Each path below is one point turned by a fixed rotation once a step. After each direction that follows a path, write how fast that rotation turns it, in degrees a step (0 if it stays still).
Each turn is a multiple of 5 degrees from 10 to 175, or 0.
Each row of a path follows its step; steps can be skipped.
path 1
step 0: -13 -4 8 -6 -9 -10 4 6 -8 1 14 14 2 4 -6 8 13 -4 14 1 3 -1 15 -6 10 -12
 -7 -3 -12 1 7 -4 -9 7 -2 -2 8 -16 9 12 4 -4 8 -11 -9 -3 10 -1 -21 2 14
 -17 9 5 4 -1 16 -10 -12 -3 -5 -9 5 0
step 1: -5 0 12 -12 7 9 13 3 6 -3 4 -9 -15 -7 9 -20 -8 -15 4 4 9 -9 17 -18 4 13
 -2 7 2 0 0 -6 13 -4 6 -2 1 -9 0 -10 -17 21 -8 -2 19 -8 -4 2 1 -3 15 -3
 -5 7 8 3 7 1 8 3 3 0 2 -1
step 2: -4 -5 -7 -19 3 -12 -16 12 8 3 13 9 2 3 2 11 -25 -2 8 4 -12 -3 -1 2 8 -5
 0 7 -5 4 -2 1 -5 2 10 0 3 -13 -1 16 11 -3 -19 -2 1 4 -6 -4 -16 -8 13
 -16 5 -5 -11 4 -12 6 7 7 -3 8 1 -13
step 3: -3 -6 7 -4 -5 0 2 -5 -7 -10 -14 -17 -6 -6 1 -3 5 7 4 4 -9 11 6 4 8 18 -2
 16 22 1 9 13 1 0 6 4 3 -10 -4 8 0 19 5 -6 -5 -21 -9 -8 3 -3 19 9 9 -8 4
 3 6 1 -10 -3 -15 3 5 -14
step 4: 13 0 -3 -2 14 -3 7 19 -4 -13 13 8 18 -15 -2 3 -9 3 -3 15 6 7 2 0 -8 -1
 -4 1 16 -9 2 -1 0 -2 1 1 -4 -4 -13 -1 -1 -5 -16 -3 3 4 -4 -8 -22 8 6 11
 -9 -9 -7 1 -8 2 2 0 10 -25 -8 -10
step 5: -10 11 -13 -7 5 4 -9 -8 0 -16 -4 3 -9 -5 -25 -12 -4 -12 -9 4 -1 -4 -5 6
 18 13 -1 3 8 9 -6 9 -10 4 -9 -7 4 -10 -12 -1 6 -13 0 3 -3 -5 -4 4 -3 13
 3 12 -12 -5 -4 5 5 1 -17 -2 -18 15 0 3
step 6: -3 -9 -2 0 -9 8 9 8 -18 -15 1 3 7 -10 8 7 -15 3 10 4 12 6 7 -6 1 -9 0 5
 14 -9 6 -5 -1 -2 -2 5 4 -5 0 12 14 -16 0 -17 1 0 -8 18 7 11 -9 22 8 8
 14 3 -1 -5 14 -3 2 3 -7 8
step 7: -5 -4 -6 -1 -5 0 -13 -16 -12 6 -1 1 -14 5 -5 -5 13 5 -9 12 13 -4 4 -14
 14 0 -6 8 -9 -1 15 2 17 1 0 -13 -8 5 -3 -11 12 -16 -8 -1 2 -1 -6 0 -18
 -3 1 7 -21 -6 -9 -10 6 -13 8 3 -8 -1 -10 -2
step 8: 5 17 4 0 -21 13 -2 -2 5 7 4 -5 0 -10 1 -4 3 -5 0 -3 9 -6 5 1 -6 -10 6 10
 5 -7 2 -8 -14 -2 -7 2 0 -2 -6 23 -1 -8 -8 10 27 17 -18 -3 11 -3 5 11 14
 1 -10 4 6 -5 6 3 -6 10 -8 3
step 10: 1 9 2 -5 -7 27 -1 17 -7 16 3 -9 -4 -14 -3 10 10 -4 9 0 5 4 -10 9 -20 2
 -6 7 -12 -10 -3 -7 5 -10 20 -14 -6 2 -8 0 -2 -2 12 -3 10 -5 -8 1 0 1 4
 2 -4 -14 -8 2 8 2 -10 -6 -10 -1 12 4
step 11: 0 -8 15 -12 -6 -11 15 -2 6 2 2 13 3 -9 -1 3 0 0 4 4 20 -2 2 -2 -8 4 -13
 -10 -5 15 -6 -9 -9 23 -15 -11 1 2 -2 21 3 1 -2 10 -2 -5 -2 -6 -5 11 -14
 -5 -9 -1 -5 -6 12 12 0 5 0 -1 17 -8
step 12: -8 -7 15 -14 0 9 -4 1 3 0 2 3 -13 -11 5 13 -6 4 -17 5 -9 -6 2 11 1 6 -11
 6 -3 1 -18 1 4 -8 2 3 6 -4 4 -8 -6 -13 8 -7 15 -19 4 7 6 -3 16 2 -5 10
 0 5 11 7 7 1 0 -7 13 27
Speeds:
0 0 -4 -4 -3 0 -3 -1 -3 5 3 2 -2 0 0 -2 -2 3 0 -3 4 1 3 -8 4 0 1 2 0 -1
 -2 -2 -2 2 -2 2 2 4 -1 -2 -2 -2 3 -2 -1 -1 1 1 1 -4 4 0 0 3 2 0 0 2 0 5
 4 1 -1 0 -> 60
3 -3 1 -4 3 0 3 -7 -3 -2 -4 -6 0 0 -3 -4 -2 0 0 1 -2 1 -1 -2 0 1 -2 0 -6
 2 1 5 3 5 -2 -2 0 2 3 -3 -4 1 1 3 0 1 -3 -2 -1 1 2 4 -1 2 2 -2 0 0 -3 1
 -3 4 1 0 -> 170
2 1 4 0 2 1 2 -2 -2 4 0 1 -4 -1 -1 1 0 2 1 3 -2 2 3 -5 -2 -4 4 0 0 -4 3
 0 -1 -1 5 -1 -1 2 2 -5 -1 3 0 -1 -1 -3 6 4 -2 1 0 5 -2 -3 0 4 1 -3 0 -3
 0 -5 1 -1 -> 120
-1 -4 3 2 -6 -2 3 -2 1 -5 -2 4 0 0 0 -1 1 0 1 5 1 2 2 4 1 1 3 -2 1 -5 1
 1 -3 0 -2 0 1 -4 2 3 -7 0 3 0 -4 -2 -2 2 1 -5 -2 1 2 0 2 0 1 -1 2 4 0 0
 2 1 -> 130
path 2
step 0: 2 -9 1 5 -13 -7 7 -2 -31 -2 19 -15 -7 -2 -11 5 13 -7 -16 -23 7 9 -9 -4
 -8 4 -7 -11 -14 -9 1 6 2 6 -3 -3 6 16 -3 -10 0 -16 10 -5 5 -21 3 -3 -8
 -2 3 0 -8 6 15 -3 0 3 -3 -19 -5 3 -3 -8
step 1: -29 -5 3 -4 -3 21 9 -9 -19 5 9 -2 -1 -18 1 11 -10 -9 -3 -3 -2 0 -8 -9 -1
 -13 -7 -25 -18 -9 7 -3 8 -1 10 9 -4 -3 -2 -13 1 -1 5 -13 0 0 0 0 -18
 -12 -4 -17 -2 8 2 15 5 4 -13 -7 6 -4 6 -5
step 3: -1 1 -12 1 10 9 -1 2 -11 -3 1 11 -14 3 20 -20 -9 5 -4 10 -8 -10 -13 0 6
 0 -2 -13 1 -10 9 -1 3 -2 0 -2 16 7 -6 -2 -12 -28 8 3 2 3 6 -16 -19 -5
 -4 10 -21 17 -7 -3 7 14 7 10 1 2 16 -4
step 4: 8 10 9 4 -1 -3 -9 7 -4 -22 13 4 4 -18 8 0 -7 -4 8 19 -12 15 -2 -5 -8 6 7
 -3 -11 -12 -1 -13 9 -14 -14 19 3 -13 -8 -6 -6 -17 7 6 4 7 8 -11 -4 -11
 -2 19 -8 13 9 -12 15 -2 -6 10 10 -5 -6 1
step 5: -3 5 7 -11 -2 -14 -12 4 -11 -10 -1 0 2 -23 5 -19 5 -9 -3 -1 -4 5 -3 -18
 3 -1 11 -22 4 -6 17 -1 -4 -17 -10 0 3 13 -24 -10 -15 4 -4 8 -2 -10 1 -1
 -5 11 9 18 10 -4 9 -14 7 7 8 -3 -2 6 -11 -4
step 6: -4 -15 -13 -8 -26 -8 -3 4 -14 -4 7 7 1 -22 6 11 -6 6 -16 -1 3 10 3 -13
 19 6 16 -19 -3 -1 0 -4 -10 -12 -8 12 -5 10 -3 -6 -5 -8 -12 -4 8 -1 11 3
 8 -8 -14 1 1 6 -4 -7 -6 7 5 -17 2 11 6 16
step 7: 0 2 3 -13 5 -1 1 0 19 4 21 2 -13 -25 -13 4 -23 -9 -20 4 -11 -1 -2 -10 7
 0 11 -3 1 7 6 2 2 -11 9 8 -1 12 -4 -5 -15 -5 -1 0 -5 -3 -16 8 11 -10 5
 -16 11 7 -4 -4 10 12 -11 -7 8 -1 14 13
step 8: 8 -9 -17 -25 3 -4 -11 -3 3 5 0 -17 -9 -6 -14 -9 -16 5 -10 1 -13 10 3 0 7
 16 0 3 -11 1 -16 9 -4 7 7 3 15 22 -16 -6 -13 -8 -9 3 15 -6 1 -1 -3 -7 0
 -3 -11 -5 -6 -9 0 7 -13 9 -12 -14 9 -2
step 9: 2 -18 4 -23 32 7 -7 6 0 0 -2 -4 1 -13 -3 9 -10 10 -7 5 -6 18 4 -8 -11
 -12 -6 -5 0 4 -11 14 5 -6 1 -5 12 0 -9 1 8 -17 -4 -10 3 2 -4 -1 -15 -1
 -15 12 -14 11 3 -6 -6 4 2 2 16 -12 6 14
step 10: 0 -2 -3 -17 16 -9 0 9 5 4 8 -23 2 -10 -10 -11 3 -16 -5 -7 -8 11 0 -2 -7
 -13 -7 7 -3 -13 0 0 5 0 -17 7 4 -3 -8 -18 3 -2 -16 12 10 16 -1 -3 5 5
 -25 8 -5 -2 2 -3 13 -8 0 -9 22 3 -5 -13
step 11: -3 -11 -2 -17 -5 -8 7 7 -22 -3 -4 -9 -9 -13 -3 -5 -8 -15 -15 -1 0 -13 0
 -2 2 -6 -12 5 -4 9 17 10 -6 1 -5 -8 6 -3 -9 -15 -2 -18 7 8 -11 0 5 3 10
 13 -24 11 -9 4 16 -2 -20 -1 2 -15 -4 4 0 -14
step 12: -2 6 2 -1 -21 -6 2 2 0 -3 8 2 -4 -2 -6 20 -14 -9 -13 -1 8 -8 6 -13 -5
 -15 -4 -12 -7 -7 10 6 6 -4 -21 3 6 -10 -1 -24 7 -19 5 -20 3 3 -6 4 7 -6
 -20 -10 -14 -12 7 -1 4 4 -15 -1 -5 -9 14 -5
Speeds:
1 -5 2 2 0 0 0 -2 -3 2 3 5 -4 0 -1 1 -4 -1 1 -1 -1 -1 4 1 -2 1 -5 -1 -1
 -1 -3 -2 -5 -2 -1 0 -2 1 -2 -5 0 2 2 1 1 -1 -1 5 -1 1 3 -8 0 -2 -4 1 2
 -1 3 0 -2 -1 3 3 -> 60
-1 -1 2 3 -1 1 -1 3 4 6 -5 -5 -2 -1 -3 -3 1 -2 1 1 -2 -1 -1 1 0 1 2 1 -4
 0 1 -1 -3 -4 -4 0 0 1 -2 1 2 5 2 6 1 -2 -4 1 2 -1 1 0 1 2 4 2 4 3 -3 3
 2 0 0 -2 -> 130
1 -3 1 1 -4 -1 6 0 0 -1 3 0 5 -5 -2 2 2 -3 -1 -2 0 0 -5 0 3 1 2 -2 2 3 3
 0 -1 2 -2 -1 -4 -2 -3 -4 5 1 -3 1 -1 0 -3 2 -1 -1 2 3 -1 0 0 4 -2 -2 -1
 -1 -5 4 4 -1 -> 65
-1 0 5 1 2 0 2 1 -2 -2 -2 1 2 2 -1 -2 1 5 -2 0 -1 8 -3 1 -1 -1 -1 3 -3
 -3 1 2 -2 2 -1 1 0 -5 -5 -1 -4 5 0 -1 2 -1 -1 0 -1 6 0 3 -2 2 -1 -2 2 1
 -1 -6 0 4 -3 3 -> 70
-3 1 5 -5 -1 -1 -4 -4 -1 -3 -2 1 1 -1 -1 1 1 -1 4 -1 -1 -1 3 -3 2 1 -4 0
 -4 2 0 0 0 -1 1 1 3 -3 -3 2 -1 1 1 -3 0 -3 -1 2 -1 -2 -2 1 1 -2 1 3 1 1
 -5 4 -8 -4 -4 0 -> 100
1 -5 -1 1 1 -1 0 -2 3 -2 0 -2 2 3 -1 1 1 -2 -4 -4 -1 2 -3 -2 -1 5 -3 -2
 0 1 -1 -1 0 -6 4 -7 -3 -1 -3 3 -2 2 -2 -1 -1 0 -1 -3 2 1 -3 -3 -2 1 -3
 -2 -2 -4 -4 0 4 -2 0 -3 -> 35
path 3
step 0: 11 4 -1 -2 0 20 -15 6 5 -10 10 2 -1 -12 7 19 -15 7 8 -9 11 8 -8 -15 20
 -4 10 6 12 -6 -5 -9 -7 -10 -16 -3 10 10 17 -14 3 0 -5 5 10 12 -12 1 -5
 9 13 -7 -5 9 -5 15 2 -11 -14 -2 -9 9 9 -6
step 1: -23 3 3 5 -8 -9 0 11 10 3 12 -2 -9 9 19 10 -9 12 -6 -8 -10 24 -12 -14 5
 -15 8 -11 -10 -1 -8 -12 2 -13 4 -4 0 5 -5 -10 14 -7 1 -5 11 14 -9 -5 9
 -3 -6 -12 13 12 5 3 7 3 -10 13 -6 3 16 -2
step 2: -8 2 1 -11 5 -9 6 -2 18 17 23 -3 -1 -10 8 11 -1 -5 -1 -2 7 5 -5 -1 18 -4
 -2 -2 18 -3 2 -20 -5 -18 -23 -14 -8 1 -3 -5 -9 -4 1 5 -1 16 -1 -7 -1 14
 4 -8 -13 10 -3 0 -14 1 -3 -6 14 7 23 3
step 3: -2 -7 -6 2 10 4 0 15 17 3 11 -11 7 -17 26 3 -2 -11 -3 3 6 6 0 -18 4 -23
 -8 -3 4 7 -10 12 -4 0 -11 9 4 0 -2 -10 2 0 8 -13 -9 7 -8 7 0 5 -12 -17
 3 15 0 -3 9 -16 -6 9 -9 2 19 -17
step 4: -8 0 -9 -16 1 -10 -8 7 14 6 5 -2 -4 -10 2 6 -5 -1 9 -13 3 9 2 13 10 -12
 5 11 11 -8 -17 -16 9 2 -7 -13 -4 -6 3 -14 6 2 10 -4 1 7 2 4 30 13 1 2
 -8 1 4 -20 13 5 -19 19 2 1 11 -6
step 5: -6 -8 -12 2 -18 -3 -2 2 6 -7 -4 -5 -1 -29 9 5 -5 5 -4 -3 0 8 13 -4 6 -24
 5 -8 12 6 -15 2 -13 -1 -20 7 2 -3 -12 -4 -12 -7 -9 16 8 4 6 4 -6 2 1 -9
 -1 -3 -5 6 2 -1 -25 10 18 9 16 -4
step 6: -21 17 -2 -6 7 -12 -15 11 5 -13 10 3 14 -12 12 13 -8 0 5 7 -4 17 -1 -4
 -2 -11 7 3 3 4 -20 -8 -11 -2 -13 7 5 -13 17 8 6 -12 5 16 -3 4 -4 3 2 -5
 -6 -2 -11 7 7 -26 -2 6 -7 3 -14 4 8 -5
step 7: -2 0 -2 1 -14 -6 -2 -7 6 1 -4 -4 15 -3 15 -1 -9 -6 -12 -16 6 -7 11 -15 6
 -15 6 8 5 -17 -4 -17 2 11 -17 -4 -4 11 8 0 11 -8 5 14 18 8 -17 10 -12
 17 9 -6 -6 6 4 -6 4 17 -11 8 4 11 13 -15
step 8: -13 -3 -9 -6 1 -5 -10 8 -3 -14 12 -7 2 7 13 7 -10 0 -5 -4 0 24 2 -16 5
 -20 -23 -15 3 7 10 -7 0 -5 -15 -3 15 -13 6 4 0 -11 2 2 9 -8 0 6 13 12 4
 -22 0 -3 -10 -7 6 15 -8 -1 3 16 0 -3
step 9: -3 -5 -1 7 7 12 9 -8 -5 3 13 12 26 -14 15 14 -1 15 8 -2 -5 2 3 -6 12 -3
 -1 9 -8 -6 0 -3 4 -4 -19 -15 -3 -8 11 -14 0 -14 3 4 -5 18 -4 1 5 15 0
 -5 -3 4 -2 -5 -9 13 -14 18 -7 25 6 -3
step 10: -4 4 14 -3 2 3 -22 6 4 -2 -10 -9 9 -8 23 -2 14 3 4 -20 -10 2 -13 -7 3
 -22 -11 -12 8 4 1 -9 -10 1 10 -8 -9 0 -2 -7 5 -10 2 10 1 3 -10 -3 9 12
 -3 -12 12 3 -12 -1 -1 -2 -19 -4 -1 20 15 -13
step 12: -5 -13 -8 -3 7 6 -6 15 5 10 -4 -6 25 -5 12 9 8 -7 1 -10 -22 15 -3 -15 0
 -20 12 -10 -10 -12 -3 -4 3 -9 -4 -1 8 0 -1 -3 10 1 -6 11 8 21 4 -8 -4 3
 -4 -6 0 7 7 2 8 -7 -4 13 16 10 21 5
Speeds:
-1 1 -4 -2 1 1 2 -5 2 3 0 1 0 4 -1 1 -1 0 1 1 -2 -1 0 0 -1 0 5 3 -2 2 -1
 -8 -5 0 -2 -1 -2 -5 0 3 1 -1 0 -5 -3 2 -1 3 2 3 0 -2 -3 -1 -2 -1 -1 -2
 -3 -2 -3 -2 -5 2 -> 155
1 -4 2 0 1 2 -7 0 1 -1 -2 0 2 4 -1 -4 -2 0 -2 -1 5 0 1 0 0 -2 -3 1 4 -3
 -2 -3 1 4 0 2 -2 3 4 -2 4 2 4 -3 -1 -2 -2 4 -2 0 2 2 1 2 1 -1 1 -5 -1
 -3 -4 -1 1 -3 -> 100
-4 -2 0 3 -1 1 -7 1 -3 -2 4 4 -1 -1 -3 1 -1 9 3 1 1 1 3 3 0 -2 1 5 -1 -1
 1 1 -2 0 1 -2 1 2 -3 -1 0 1 0 -2 1 2 3 1 1 1 -1 1 3 2 -2 3 3 -1 -3 1 3
 4 -4 2 -> 85
0 -1 -1 -3 4 2 1 -2 4 0 3 -1 -1 2 -1 -4 1 3 -4 1 -6 2 -1 2 5 2 -1 1 0 -1
 1 2 -3 -2 4 2 2 -2 -1 -3 -1 3 3 2 -3 4 -7 -3 1 1 4 -1 3 3 -1 3 -2 1 0 0
 1 1 -1 -4 -> 40
path 4
step 0: 9 15 6 3 -5 -12 4 -7 9 -5 6 16 -1 -4 10 1 28 4 -6 5 1 -14 7 12 3 16 7 0
 7 0 -7 5 2 3 0 4 4 -8 13 -18 -4 8 0 -12 6 -9 2 15 -1 21 7 4 -9 7 19 21
 -2 -3 11 11 -7 17 -1 -5
step 1: -8 -4 11 2 -7 -10 -13 16 -6 -14 6 5 6 -15 -10 4 -2 15 -13 -4 22 -2 11 -2
 15 6 13 -3 8 16 -8 -2 -4 2 4 1 -13 -7 -3 -4 8 -1 -9 -3 23 -4 -11 3 7 9
 8 12 2 -10 0 -7 -18 20 6 2 18 3 12 -5
step 2: 5 -2 -4 3 19 -1 -16 -9 1 -14 -13 -15 4 4 -4 -16 -19 -2 -9 -7 17 -21 -11
 2 -3 1 18 3 0 10 -11 10 13 -5 -3 -7 -2 -4 20 1 0 11 -3 -14 2 8 2 -3 -13
 0 11 2 1 -1 -6 -1 -5 -1 7 6 -1 8 8 27
step 4: -2 -5 -16 -18 -10 -6 8 -10 -5 9 15 -2 -4 -7 6 -27 -21 -8 7 2 -5 0 5 -8 5
 -14 -1 14 -12 -3 -17 -14 -13 8 9 -12 0 5 1 -10 4 2 1 -6 -7 6 18 11 -11
 3 -14 -4 9 -6 -4 12 14 -1 -3 -3 -8 -5 -6 9
step 5: -5 -9 -10 4 -1 2 9 -6 -4 -9 -7 -9 -4 -10 2 2 15 -11 14 -11 -6 23 4 0 2
 -8 9 10 -6 0 -8 8 -17 7 10 11 0 5 -15 11 -14 -9 -13 -12 -10 -3 12 9 7 4
 3 -3 -8 4 7 -9 17 -5 3 9 19 -19 -20 -10
step 6: -10 2 0 13 7 -8 15 -7 9 -8 -8 -3 13 6 -10 0 -5 -5 -5 6 -14 15 -1 -12 -3
 -5 10 1 -3 -13 -10 5 -3 0 9 0 7 -2 -6 7 -19 11 18 11 2 -13 6 -1 10 9 4
 -4 15 10 26 9 2 24 2 -18 -7 3 -1 -7
step 7: 1 8 6 0 -10 5 -5 -3 7 1 -18 1 -21 14 -20 25 0 4 3 -9 -9 -5 16 -16 -8 -10
 -8 -2 10 2 -2 15 -2 -10 6 -2 2 19 6 -7 -2 -2 -4 7 4 -17 -5 -2 -5 11 12
 -7 6 5 7 2 -1 2 -16 4 21 14 3 -7
step 8: 20 7 3 -9 14 -5 -2 14 -12 15 3 4 10 20 -6 9 -7 6 -6 -6 18 -5 11 -7 0 5
 17 9 7 -15 5 -8 8 3 16 -2 15 3 -3 -10 -15 -5 15 4 4 -16 -16 3 -16 -13 5
 3 -7 11 -9 3 -12 -4 -4 0 -1 8 -1 -3
step 9: -1 -6 16 -4 -18 5 9 18 9 6 -9 15 -14 6 1 -7 5 6 14 0 9 -3 -13 1 -7 32 13
 12 -1 0 11 5 10 -8 0 -24 -2 0 8 -1 -3 -5 -1 -8 4 -5 2 1 -15 -4 -8 14 -9
 -2 -9 -11 8 -8 0 -7 9 -4 16 0
step 10: -3 -14 -8 -10 3 8 12 18 1 6 1 -6 -1 -12 10 -1 0 -20 -16 10 15 -7 -7 7 -8
 -6 -13 -19 -3 0 7 -18 18 4 4 -8 -7 -13 -8 -18 4 4 4 -11 1 -5 4 8 -7 3 5
 21 -8 6 10 -4 3 -6 16 -13 10 -4 2 7
step 11: 6 -8 8 13 6 2 19 4 -6 9 -10 5 -9 -13 2 -7 -2 -8 -3 8 -24 -3 1 4 -12 8 10
 2 -13 12 -9 2 -5 10 -11 21 -28 3 0 -20 12 4 -7 -11 2 11 11 -1 1 -2 10
 14 1 -2 -2 -2 -7 0 11 13 -7 9 2 -5
step 12: -20 1 -8 4 1 -12 3 -12 -11 0 -5 9 1 -4 0 2 7 -10 -17 -4 -16 4 18 18 4
 -22 11 -4 10 18 -15 -12 -5 -8 10 -2 -2 -12 7 0 7 10 -7 0 -2 11 -11 -7
 -3 -18 3 12 -9 1 2 -5 -4 22 -6 4 -8 -14 4 2
Speeds:
-1 3 1 -2 -1 5 -3 -2 0 -1 2 4 -1 2 -4 2 -3 2 -5 3 3 -1 -1 2 0 2 5 -2 -1
 -3 3 1 3 1 1 2 1 0 -2 0 -4 -3 -4 0 1 -2 -4 2 -1 5 2 -1 3 -2 -2 0 1 2 -3
 1 1 0 3 5 -> 55
-1 3 1 6 1 -5 -3 0 -2 -2 3 1 -1 2 -6 1 0 2 -1 -3 -1 0 2 -1 1 -2 -3 -1 1
 2 0 4 0 1 -1 1 4 2 4 -2 -3 4 1 0 0 1 -1 0 -2 -3 3 1 2 -1 3 -8 -6 3 0 1
 0 2 1 2 -> 65
-4 0 3 -1 2 -2 2 -2 0 -1 0 0 2 2 2 3 5 1 0 2 1 -1 5 -3 0 -1 5 0 1 5 0 0
 1 -5 2 3 -1 3 0 1 -2 4 -1 1 -1 1 -5 0 3 2 -4 -2 5 0 7 2 -1 -3 -2 1 -1 1
 -2 -2 -> 55
0 -2 2 -5 2 0 -2 3 2 1 -6 0 0 -6 1 -4 -2 0 -3 -1 -3 -1 1 6 4 0 -1 0 1 5
 0 -2 2 0 -1 1 2 6 -2 -2 -4 1 0 1 -2 0 1 -1 0 -1 -1 3 3 -4 -1 -2 1 -1 5
 2 -2 -1 2 4 -> 45
2 3 1 -4 0 1 3 -1 -1 -1 -4 3 -3 -1 -4 2 5 0 -1 -1 2 2 -1 -1 4 -6 -4 -2 1
 1 -3 2 2 -1 3 0 1 -2 -4 1 0 -1 -1 -1 3 1 -4 1 5 0 -3 1 -6 2 -1 -4 -1 -3
 0 1 1 -4 2 2 -> 160
